grid =
array([[ 0.04,  0.05,  0.02,  0.03,  0.02,  0.04,  0.04,  0.03,  0.06,
         0.06,  0.06,  0.04,  0.08,  0.05,  0.02,  0.02],
       [ 0.03,  0.07,  0.04,  0.03,  0.04,  0.09,  0.05,  0.04,  0.07,
         0.06,  0.12,  0.03, -0.01,  0.01,  0.02,  0.05],
       [ 0.04,  0.03,  0.02,  0.04,  0.07,  0.03,  0.04,  0.07,  0.00,
         0.05, -0.03,  0.00,  0.10,  0.03,  0.05,  0.04],
       [ 0.04,  0.11,  0.03,  0.03,  0.04,  0.09,  0.08,  0.04, -0.01,
         0.06, -0.12,  0.05,  0.06, -0.25,  0.03,  0.04],
       [ 0.03,  0.04,  0.05,  0.02,  0.04, -0.02,  0.07,  0.07,  0.11,
         0.05,  0.09,  0.01,  0.00,  0.01,  0.05,  0.04],
       [ 0.06,  0.00,  0.03,  0.05,  0.06,  0.03,  0.02,  0.06, -0.06,
         0.05, -0.21,  0.02,  0.10,  0.16,  0.04,  0.04],
       [ 0.03,  0.04,  0.05,  0.05,  0.02,  0.17,  0.06,  0.01,  0.04,
         0.01,  0.06,  0.07,  0.02,  0.10,  0.04,  0.04]])
Report the third smallest entry.
A: -0.12
The entry just right of the smallest entry is 0.03
The 2nd entry in reading order: 0.05
The entry just left of the largest entry: 0.02
The 3rd largest entry is 0.12
Report the entry just left of 0.16.
A: 0.10

[[-10.8   7.5   3.9  -3.7  10.0  -5.7 -14.8  -6.3 -11.5   1.6   5.6  -8.5]
 [ -3.4  -8.6  -0.6 -10.4   1.2  -0.3   2.9  -2.7   5.4   1.5   8.0  -3.6]
 [ -3.0  -3.7 -14.4  -5.9 -16.3  -7.5   4.8  18.2 -14.8  -2.4  -5.7   4.6]
 [ -4.4 -14.4 -10.2  -7.8  -7.6  -3.6   5.4   7.8 -10.4  -5.0  -5.4
   11.2]]
Read off the first entry in reading order.
-10.8
Read off the entry just right of the smallest entry.
-7.5
The entry just left of the largest entry is 4.8
The 4th entry in reading order -> -3.7
The third largest entry -> 10.0
The entry just right of the largest entry: -14.8
The entry just right of -0.3 is 2.9
Read off the maximum.
18.2
The 2nd largest entry: 11.2
The entry just left of the smallest entry -> -5.9

Questions about the grid below. Rows and columns are numbered from 1.
1) What is the entry in row 1 and column 3?
2) What is the entry directly below the smallest entry?
3) What is the entry at row 2, column 1?
4) What is the entry in row 3 and column 1?
5) What is the entry just left of 0.94?
6) What is the bottom-left entry?
7) What is the top-right entry?
8) What is the top-left entry?
-0.76   0.11   2.62  -1.21   0.18   3.23  -2.63   3.03
 1.36   1.09  -2.75   1.14   0.56  -4.66   3.16  -0.69
-0.19   1.56  -1.01   0.84   0.30   0.51  -0.42   1.77
 0.29   0.07   0.88  -0.38   0.39  -0.84  -0.18   1.18
 0.30  -1.99   0.78  -0.96  -0.60  -0.84   0.94  -2.85
-0.70   0.96   1.39  -0.40   0.25   2.93  -2.40   2.65
 0.20   5.07  -4.41   3.34   1.25  -2.21   1.02   3.47
 0.12   5.36  -4.52   3.44   1.32  -1.91   0.81   3.93
 0.09  -2.00   1.01  -0.91  -0.76  -0.03   0.43  -2.30
-0.58   0.46   1.26  -0.37   0.09   2.70  -2.16   2.38
1) 2.62
2) 0.51
3) 1.36
4) -0.19
5) -0.84
6) -0.58
7) 3.03
8) -0.76

data =
[[-0.20, -0.48, -2.42, -0.43, 3.05, -2.01, 0.81, 0.51, -3.41, 1.32, 0.55],
 [-0.56, -0.81, -1.39, 0.60, -0.15, -0.07, -0.34, 0.14, -0.26, 0.07, 0.17],
 [-1.54, -0.74, -0.98, 0.47, -0.22, 0.22, 0.10, -0.09, -1.97, 0.98, -1.52],
 [-1.03, -0.26, -1.35, 0.18, 0.06, 0.04, -0.06, 0.18, -0.46, -0.38, -0.85],
 [0.69, 0.20, 0.71, -1.72, 0.17, -0.10, 1.53, -1.50, -0.32, -0.40, 0.52],
 [-0.48, -0.73, -1.48, 0.50, -0.73, 0.15, -0.56, -0.07, 0.12, -0.29, -0.56],
 [-0.86, -0.14, -1.61, 0.03, 1.96, -1.41, 1.28, 1.30, -2.06, 0.94, 0.43],
 [-1.35, -0.87, -0.85, 0.10, -0.11, 0.05, -0.33, -0.48, -1.23, 1.11, -0.34],
 [2.09, 1.48, 3.77, -1.12, 0.73, 0.70, 0.52, -1.30, 1.29, -1.14, -0.04],
 [-0.68, -0.44, -2.36, 0.34, -0.22, 1.20, -0.41, 0.53, 0.01, -0.88, 0.11],
 [1.29, 0.58, 1.19, 0.59, -0.05, -0.37, 0.31, -0.39, 1.48, -0.74, 0.05],
 [0.67, -0.27, -4.99, -1.00, -0.80, 2.98, -2.09, 0.37, 2.40, -1.78, 0.80],
 [1.19, 0.96, 3.81, -0.27, -0.07, -0.02, 0.06, -0.35, 1.92, -0.79, 1.06],
 [-0.02, -0.19, -1.73, 0.34, -0.40, 0.84, -0.01, -0.36, 0.51, -1.04, 0.50]]
Report the bottom-right entry.
Answer: 0.50
Report the entry in the bottom-left corner.
Answer: -0.02
Report the 2nd largest entry.
Answer: 3.77
Report the entry directly above -1.23.
Answer: -2.06
Report the top entry of the column that holds the largest entry.
Answer: -2.42
Report the 1st entry on the main diagonal.
Answer: -0.20
Report the entry directly above -1.04.
Answer: -0.79
Report the bottom entry of the column that holds the smallest entry.
Answer: -1.73
The entry directly above the smallest entry -> 1.19
The second entry, reading row by row: -0.48
The entry just left of 0.22 -> -0.22
Report the first entry of the smallest entry's row.
Answer: 0.67
The largest entry in the first row: 3.05
The entry just left of -0.36 -> -0.01
The largest entry in the last row is 0.84
Report the 2nd entry on the diagonal from the top-right corner.
Answer: 0.07
The entry just left of 0.73 is -1.12
The entry directly above the largest entry is -4.99
The second smallest entry is -3.41
The entry in the top-right corner is 0.55
The entry directly above 2.98: -0.37
Report the third entry on the diagonal from the top-right corner.
Answer: -1.97
Report the second entry from the end, reading row by row.
Answer: -1.04
The largest entry in the first column is 2.09
Report the last entry in the row that holds the smallest entry.
Answer: 0.80
Report the entry directly below the smallest entry.
Answer: 3.81
Report the entry just right of -1.97.
Answer: 0.98
Report the entry directly below -1.48.
Answer: -1.61
Report the entry just left of 0.20.
Answer: 0.69
Report the 3rd-last entry, reading row by row.
Answer: 0.51

[[ 19  41 -23  29  -4  16]
 [ 12  25  28 -24  33   4]
 [ 30  18  19  34   3  31]
 [ 23  30   9 -11  14 -30]
 [ 12  17  17  12  23   6]]
Indices start at 1.
Find the entry in the top-left corner.
Answer: 19
The entry in the bottom-left corner is 12
Find the entry in row 1 and column 3.
Answer: -23
The entry directly above -30 is 31
Find the entry in row 1 and column 2.
Answer: 41
Find the entry just left of 31.
Answer: 3
Find the entry just left of the smallest entry.
Answer: 14
The entry directly above 9 -> 19
The minimum: -30
Find the entry at row 2, column 2.
Answer: 25
The top entry of the column that holds the smallest entry: 16
Find the entry at row 3, column 1.
Answer: 30
The bottom-right entry -> 6

[[-0.54, -0.29, 0.85, -0.69], [0.13, 0.99, 1.30, 1.67], [1.41, -2.36, 1.92, 2.42], [-0.49, -0.44, 0.21, 0.80], [0.15, 0.90, 0.76, 1.30], [1.57, -0.66, 1.27, 1.25], [-0.72, 1.13, -2.14, -0.15], [-0.87, -0.15, 0.86, 0.92], [-0.27, -3.25, 3.49, -5.37], [0.86, 1.44, -1.00, -0.92], [-0.13, 2.86, -0.91, 0.05], [-0.16, -0.62, 0.41, 0.26], [0.84, 0.02, 1.19, 2.29], [1.08, -1.28, 0.10, 1.61]]
The entry just right of the largest entry is -5.37
The entry just right of 0.10 -> 1.61
Find the entry just right of -1.00.
A: -0.92
Find the entry just right of -3.25.
A: 3.49
The entry just right of 0.15 is 0.90
The entry just left of 0.85 is -0.29
